One vector is turned by the same rotation once a tick. Each row is the vector after some number of ticks, and that number follows the row.
The counts run from 0 to 229.
[ 96 126 105 156  92 134 151 114 145  83 128 114 159  99 124 121 148 186
 140  74  87 113 140 127 152 165 124 124  85 139 149 120 134 156 106 118
  90]  12
[134 143 126 153 111 101 175 169 156 154  82 157 155 119 133 116  95 110
 138 172 134 146 141 126 161 109 137 100  98 134 177 108 115 102  85  97
  91]  152
[ 88 119 101 178  88  82  87 151 152 151 104 141 111 166 122 139 112 113
 105 130 145 136 134 135 171 155 110 165  96 124 106 176 137 135 117  90
 125]  194
[147 125 109 143 136 100 186 159 164 132  89 166 130 124 111  93 101 131
 128 160 111 164 137 133 150 132 122  97  92 132 186 142 106 114 115 100
 103]  149
[152 135 153 142 142 112 198 174 140 161  81 129 115 125  88 145 114 131
 102 178 115 119 138 108 108 122  81 109  92 129 128 131 128 102 120  96
 143]  63
[139 134  80 168 113 131 150  96 148 103 163 130 150 146 123  92 123 171
 131 118 139  83 151 110 107 161 146 127  82 153 149 122 147 112 141 148
  68]  130
[ 86 117  97 152  99  98 112 108 123 113  98 158  87 133 150  86 100 149
 117 124 128 130 136 131 156 151  89 138  59 121 138 162 143 130 153  78
 112]  118
[125 133 114 193 126 108 171 151 163 168 115 155 135 171 125 148 111 146
  91 123 174 110 152 107 137 117 168 116  79 151 133 133 157 126 138 155
 111]  48
[137 125 101 161 137 105 143 135 121 114 154 129 125 151 104  95  80 135
 110 152 128 101 131 100  75 177  94 134  97 171 104 156 100 103 168 129
 118]  219
[ 92 101  78 175  85  90  89 153 167 118 139 128 132 165  99 126 114 119
 130 122 129 143 136 147 158 175 119 164 118 148 119 163 109 137 132  97
 110]  191
[ 81  89  96 185 109 126 147 130 131 111 120 168 115 152 133 115  88 178
 122 136 155 107 137 129 139 132 124 115  87 158 152 106 130 125 183 108
  95]  43
[148 118 135 145 142 101 181 159 151 168  89 135 103 139  77 123 123 146
 104 177 111 104 123 110 102 135  70 119  98 129 139 146 138 102 129 103
 139]  61
[121 144 134 153  99 107 167 167 148 153  87 156 167 111 143 119  96 110
 139 169 141 130 139 121 158 111 140 105 102 136 170  95 113 103  81 100
  85]  153
[141 158 114 158 109 133 137 129 107 121 149  97 150 142 122 131  85 120
 111 163 141  68 152  99  89 161 105 138  99 171  90 113 130  79 129 122
  96]  215
[141 104  78 138 157  88 135 123 153 106 104 141 107 164 102 126 108 116
  83 134  93 146 143 147 139 194 124 125  77 151 132 170 114 160 144  99
 111]  30
[143 108 125 154 144  94 169 154 156 158 104 138 101 139  75 117 129 159
 108 179 108  93 114 112  99 142  69 125 105 125 142 150 146  94 133 102
 133]  60
[125 142  90 160 117 114 101 146 147 168  83 103 158 132 110 121 123 153
 117 115  93  81 163 138 178 155 114 128  90 134  95 122 159 128 103 158
  91]  18
[132 146 104 132 114 105 143 128 139 123  80 139 119 153 143 154  97  84
  87 164 126 137 156 149 165 148 136 120  73 132 144 121 141 130  99  63
  85]  35
[ 95 136 146 186  79  81 123 189 151 181 105 135 155 121 124 128 103  97
 147 146 151 135 131 101 148 118 114 146 118 139 124 146 107 110  95 119
 135]  78
[152 129 143 144 143 108 188 170 145 169  82 134 104 127  77 131 119 142
 102 180 113 107 131 109 107 127  76 111  94 130 133 139 134 100 124 101
 140]  62
[127 130 116 151 134 117 105 118 117 125 113  98 162 131 113 162  97 109
 106 131 110  58 139 115 110 186 125 123  84 172  74  94 120 149 112 127
 112]  23
[139 121 103 156 142  96 149 142 132 122 147 139 113 151 103  90  83 133
 103 153 122 116 130  95  85 179  99 138  95 167 113 171  99 108 166 136
 124]  220
[146 146 152 142 119 142 212 167 134 109 118 115 155 110 100 158 104 117
 125 162 123 140 141 112  92 131 117 106 109 162 141 105  89 102 107  87
 124]  67
[122 113 105 171  90 118 173 180 167 105 149 128 162 122  91 101 111 139
 163 149 121 162 136 120 125 140 110 131 142 158 167 134  71 103 130 111
 101]  72
[ 95 126 117 160  96 143 169 103 128  74 146 122 104 133 130 158 133 185
 100  89 129 116 135 107 110 158 113 146  74 138 126 142 149 133 146  80
 111]  203
[131 131 152 158 107 102 162 129 171 147 115 107 162 115 103 173 164 113
 121 120 102  97 120  99 114 145 136 133 107 130 143 124 150 155  44 108
 126]  169
[139 142 122 181 111 109 168 124 161 148 143 136 155 164 123 169 125 122
  95 136 169  85 142  99 100 129 174 128  92 150 139 122 159 126 100 139
 102]  51
[149 110 111 137 142  98 191 153 165 117  98 164 124 127 109  86 104 136
 127 158 103 163 132 131 137 146 120  95  92 134 190 144 103 114 123 100
 109]  148
[129 177 134 141  80 133 147 153 143 144  87  82 148 101 114 151 162 137
 125 107  88 110 160 119 144 129  92 143  88 117 111 132 154 116  73 107
 106]  94
[125 112 129 149 130 132 141 188 150 148  63 103 136 114  71 145 121 151
 127 132  84 129 153 145 164 145  72 117  98 141 105 127 113 132 134 104
 137]  179
[ 89 116  93 149  90  98 101  92 126  87 125 148  97 134 146  92 106 126
 125 131 122 125 123 131 139 167  95 155  73 128 139 153 129 138 137  64
  98]  116
[ 78 134 153 157 109  81 124 150 131 157  70 145 125  88 137 119 117 127
 123 104 118 134 115 105 168 143 109 123  67 118 121 155 125 159  85  95
 153]  4
[ 84 143 135 171  88  97 111 134 125 145 101 133 109 150 145 176 112 109
  86 123 157 116 131 116 150 142 115 156  74 128  92 149 152 142 108  70
 134]  197
[131 116 114 164  93 127 186 172 159  94 146 129 161 118  96 113 107 134
 164 148 120 161 140 123 110 142 111 129 134 162 165 122  66  98 130 101
 100]  71
[ 89 105 102 165  90 132 143 115 118  89 119 149 126 141 150 139  84 141
 121 154 152  98 138 133 139 136 117 124  89 157 154  82 130 120 149  65
  74]  40
[ 95 102  88 182  89  84  89 153 166 130 129 132 121 169 108 129 110 121
 118 121 133 145 133 147 163 169 116 167 109 135 116 173 115 131 131  96
 111]  192
